In the data rows, 128 means zero.
What is the hidden score of each row? Scores go from 0 to 40, and 20 is about the middle. The score is a weighted sum of the row's numbers plus the product of two more (or one squared), each taken from its middle value.
[ 78 117 123 115 127 110  95 131 190 127  94 157 107 161 117 174] 17
[124 124  96 115 132 147 109 137 124 108  92 140  85 113 121 157] 20
[129 112 121 124 112 137 114 150 151 152 129 137 130 104 108 167] 20
[119 137 155 126 151 100 106 188 131 103 138  87 161 138 162 117] 17
[ 89 115 116  83 100 143  82 117 111 120  63 136 138  81  85 145] 15
[ 99 117 128 122 113 137 118 132 114 135  86 116 138 126  96 147] 12
[ 97 130  97 139 139 132 187  42 122  94 126 121  99 180 167 129] 20
[ 62 142 113 160 157 121 145  81 195 155 115 114 114 146 126  83] 24
[123 145 132 122 129 122  83 121 133  81  96 167 135 113 128  96] 31
[125 139 115 126 125 158 130 129 138 138 135  96 130 144 109  93] 16
[110 157 130 102 134 112 111 164 146 126 162  77 167 176 115 105] 12
[133 116 124 112 145 123 135 117 128  72 167 100 151 107 111  95] 21
[107 121 143 108 129 135  77 172 168 123  79 112 121 108 118 193] 23
[ 95 127 110 140 175 123 129  68 160 104 147  50 147 153 144  45] 13
[135 134  92 138 144 129 138  90 148  87 156  92 128 151 166  92] 18
[135 110 116 155 128 134 147 116 104 146 133 157 142 124 104 124] 23
[113 164 123 102 131 127 109 157 156 136  81 158 136 141 130 156] 24
[115 134 126 164 147 121 137 131 147 131 158 154 114 158 128 145] 26
[105 113 105  64 112 137 103 156 118 102 104  90  94  97  93  74] 13
[124 134  99 141 151 134 175  76 117 118 168  93 135 130 143  84] 22
[185 123 119  62 147 120 147 137 107 106 131  96 166 111 144  94] 18
[124 144 162 114 126 153  69 134 158 101 103 149 138 119 136 136] 21
[174 102 133 188 125 115 146  99 122 128 145 125 121 138 129 140] 18
[102 140 141 157 110 132  95 140 153 151 147 186 101 143 107 152] 27
[ 74 148  77 141 176 107 156  71 159  63  96  80 123 127  84   8] 23
[135 138 131  80 148 138 137 123 127 161  99 166 112 118 151 109] 28
[ 92 148 119 101 143 147 128 161 136 109  80 142 126 122 119 130] 27
[114 121 113 152 140 125 162  77 130 167 125 147 147 145 127 160] 17
[138 143 188 134 145 113 114 142 117 159 166 141 121 156 110 117] 20
[ 59 129 112 177 132 131 151  66 161 152 129 125 108 170 174 163] 18
[ 67 146 115 166 166  81 158  52 186 141 155  48 115 165 171 158] 28
[154 117 162 169 135 108 148 164 115 218 124 170 150 135 131 152] 17
[132 115 117 139 156 135 108 107 128 123 191 123 146 151 117 132] 17
[139 120 115 112 122 124 152 105  91 134 166 134 112 134 121  92] 26
[127 123 145 116 127 154  71 151 166  97 137 136 136 117 128 113] 20
[105 135 131 152 128 118  95 163 135 147 155 146 110 151 139 187] 18
[ 57 113 101 149 129 158  43 167 162 141  87 148 108 124  73 194] 8
[128 125 123  72 116 167 102 149 166  98 100 105 161  80 129 107] 19
[141 148 174 102 160 134 129 120 134 120 149  89 163 147 174 110] 14
[128 135 141 117 150 125  97 155 135 114 127 120 115 143  98 147] 17
[146 102 105 119 114 146 177 111 144 150  98 114 141  89 153 132] 26
[166 126 131 124 139 136 147 124  88 105 164 142 135 110 143 151] 26
[ 86 123  83 181 147 141 211  59 146 173 144 107  91 166 153 160] 23
[107 119 117 144 112 151 111 174 171 120  98 158 138 109  93 149] 25
[130 153 141  99 119 139  94 177 133  76 111 115 126 104 110 119] 23
[ 99 120 161 119 135  98  66 184 131  70  79 104 132 100  87 168] 14
[101 134 127 172 141  89 112 125 159 153 105 173  85 151 136 161] 21
[117 111 114  86  93 146 130 115 118  81  53 122 124  63 111 119] 22
[140 106 131  79 126 153 129 126 150 116 135 129 119 109 104  94] 17
[112 121  91 124  79 143 153  86  91 187 106 155  91 109 115 164] 20
[146 151 136 114 137 150 136 122 152 126 108 109 133  75 126 112] 31
[127  92  77 121 125 141 122  87 128  85 135 107 118 100 113  78] 20
[ 85 136  79 184 139 133 162  40 158 139 123 103 103 145 159 117] 20
[136 141 120 142 140 142 129 126 115 128 121 133 122 137 128 137] 22
[156 130 111 155 153 131 139 133 128 150 111 153 119 146 139 137] 23
[213  91 115 162 116 158 207 100  44 124 181 133 151  93 123 133] 25
[130 149  96 140 116 128 136  94 141 160 150 114 110 146 137 126] 16
[161 143 130 181 156 132 185 114  67 137 152 159 113 132 135 127] 31
[157 125 130 120 133 137 196 108  78 171 160 155 130 146 170 145] 25
[114 115 133 109  98 148 107 156 129 140 105 127 110  96 131 167] 17
[141 138 130 169 158 132 127 127 106 175 178 142 102 164 121 209] 17
[159 130 102 109 113 141 175 149 123 119 159 115 102 133 175 193] 30
[116  90 102 127 141 115 130 126 173 107 146  87 132 134 151 106] 15
[121 124 101  89 110 128 157 111 125 102  63 101 122 100 117  90] 20
[145 110 156 118 106 135  77 156  86 184 162 168 146 133 168 183] 19
[ 70 143 140 135  79 113  86 133 201 140  79 152 114 115 140 122] 22
[ 94 146 123 179 195  91 175  84 134 107 195  87 131 196 128  70] 20
[107 114 190 124  77 118  73 197 154 136 121 163 121 141  99 178] 17
[133 129 113 122 132 115 162  77 136 166  86 111 119 123 132 122] 17
[145 115 110 112 100 160  84 176 118 113 127 157 100 101  84 144] 22
[155 103 147 143 124 104  83 197 114  96 158 138 144 161 126 152] 11
[146 109 113 146 125 148 154 135 107 127 102 102 123  89 128 120] 22
[152 127  66 135 107 166 212  70  95 133 118 144 144  92 144  85] 35
[143 101 106 103 104 167 121 107 118 163 103 113 118  82 146 126] 12
[120 137 148 131 131 138 133 148 118 150  93 122 146 119 110 126] 20
[176 131 138 138 137 109 110 155 101 113 167 135 120 140 135 116] 21
[ 65 136 108 146 156 121 189  37 188 134 160  73 125 159 180  66] 18
[ 76 137 151 152 161 129 104 107 177  94 129  90 142 123 143  91] 22
[103 138 158 117 132 124 130 119 147 128 133 119 138 124  92 109] 21
[110 137 106 197 143 149 117  89 109 184 154 143 106 136 166 147] 23
[139 110 127  79 109 142 119 167  93 143 100 125 133  93 105 109] 20
[107 137 111 113 131 136 150  96 149  81 129 124 124 117 139 101] 27
[130 136  96 141 108 141 105 119 148 178 111 149  93 116 118 145] 20
[148 113 164 101  79 161  99 156  98 119  68 119 134  79  91 151] 15
[102 137 101 100  95 134  95 130 160 114  65 114 125 119 112 117] 16
[116 120  84 135 111 162 173  82 118 121  84  94 119  94 138  93] 21
[ 98 142 120 145 160 109 128 122 161  92 169  75 153 164 143 106] 17
[112 106 126 128 125 128  98 157 103 122  83 126 142  98  82 136] 6
[ 86 160 103 132 146 108 144  72 168  96 160  59 127 157 129  89] 16
[145 121 197 102 150 119  93 145 144  92 137 118 152 135 147  94] 18
[ 92 128  55 168 150 127 183  57 155 116 131  65 142 139 146 115] 15
[190 118 131 116 101 125 167 151  51 130 118 176 123  82 105  88] 36
[154 135 113 129 128 148 176 124 104 138 132 160 135 138 142 134] 30
[134 164 123 130 131 141 128 132 107 111 145 124 132 147 157 103] 24
[127 107 126 134 120 147  98 107 121 148  99 123 111 132 105 113] 19
[123 134 125 139 139 119 133 174 113 114 121 136 129 148 138 125] 22
[101 122  96 173 170 120 134 118 117 170 151 143 129 134 144 127] 17
[148 127 151 154 109 164 166 105 135 136 120 119 122 123 133 130] 24
[125 124 140 119 111 122 117 150 132 132  85 128 125  80 113 146] 23
[139 100 137 113  77 166  90 164  82 189  97 174 121  57  79 166] 22
[131 112 120 155  83 144 146  88 155 176 101 156 107 104  96 193] 24
[ 54 165 101 159 210 109 122  73 189 110 138  96 128 200 140  93] 18
[ 82 121 134 156 101 110  79 148 159 131 109 141 102  98 106 151] 18
[137 149 133 132 152 107 153 149 186  94 127 120 106 166 147 117] 35
[118 144  91 127 108 130 173  99 151 115 138 106 144 120 137 106] 26
[131 139 140 164 145 120 140 134 143 137 126 157 125 174 173 154] 25
[139 135 115  83 120 149 146 120 144 147 134 132 116 160 134  94] 15
[124 157 155 109 182 143 151 143 131  96 122 140 143 129 113 105] 33
[ 22 125 118 158 101 119  85 124 198 155  70 131 106 145  97 186] 11
[ 64 191 113 151 149 111 151 107 185 116  82 114 146 156 196 153] 35
[141 136 100 105 149 113 153 109 151 133  96 108 133 138 150 155] 20
[129 123 104 104 115 122 156 126 121 156 121 125 129  99 132 117] 21
[127 108 101 129 123 127 173  66 113 140 134 136 114 108 135 144] 21
[126 120  99 143 124  98 134 122 141 119 145 121 114 147 124 140] 16
[133 135 144 133 102 114  88 152 134 197  73 190 117 110  67 128] 29
[199 112 209 139 151 106 100 184  75 166 160 230 142 152 146 188] 27
[ 75 142 101 129 147 134 167  76 165 147 132  94 127 180 137 130] 15
[134 115 139 138 118 114 174  91 103 140 140 107 126 135 151  89] 19
[126 106 159 132 103 106 137 122 129 135 117 144 146 114 142 112] 21
[ 97 141  70 151  97 124 184  62 155 135 151  66 110 146 168  94] 13
[137 131 153  95 147  97  76 169  89  58 141 140 157 150 124 132] 16
[134 121 142 145  53 139 180 120 133 156 131 159  99 128 133 156] 22
[111 142 112 139 168 115 190  56 171 109 154  68 136 139 178  75] 27
[113 135 142 133 104 118  78 130 117  99 126 148 116 128 102 136] 20
[114 104 177 159 134 129  77 146 139 147 147 146 121 199 124 178] 11
[102 169 129 121 120 139 149  92 185 142 123 126 100 167 148 138] 12
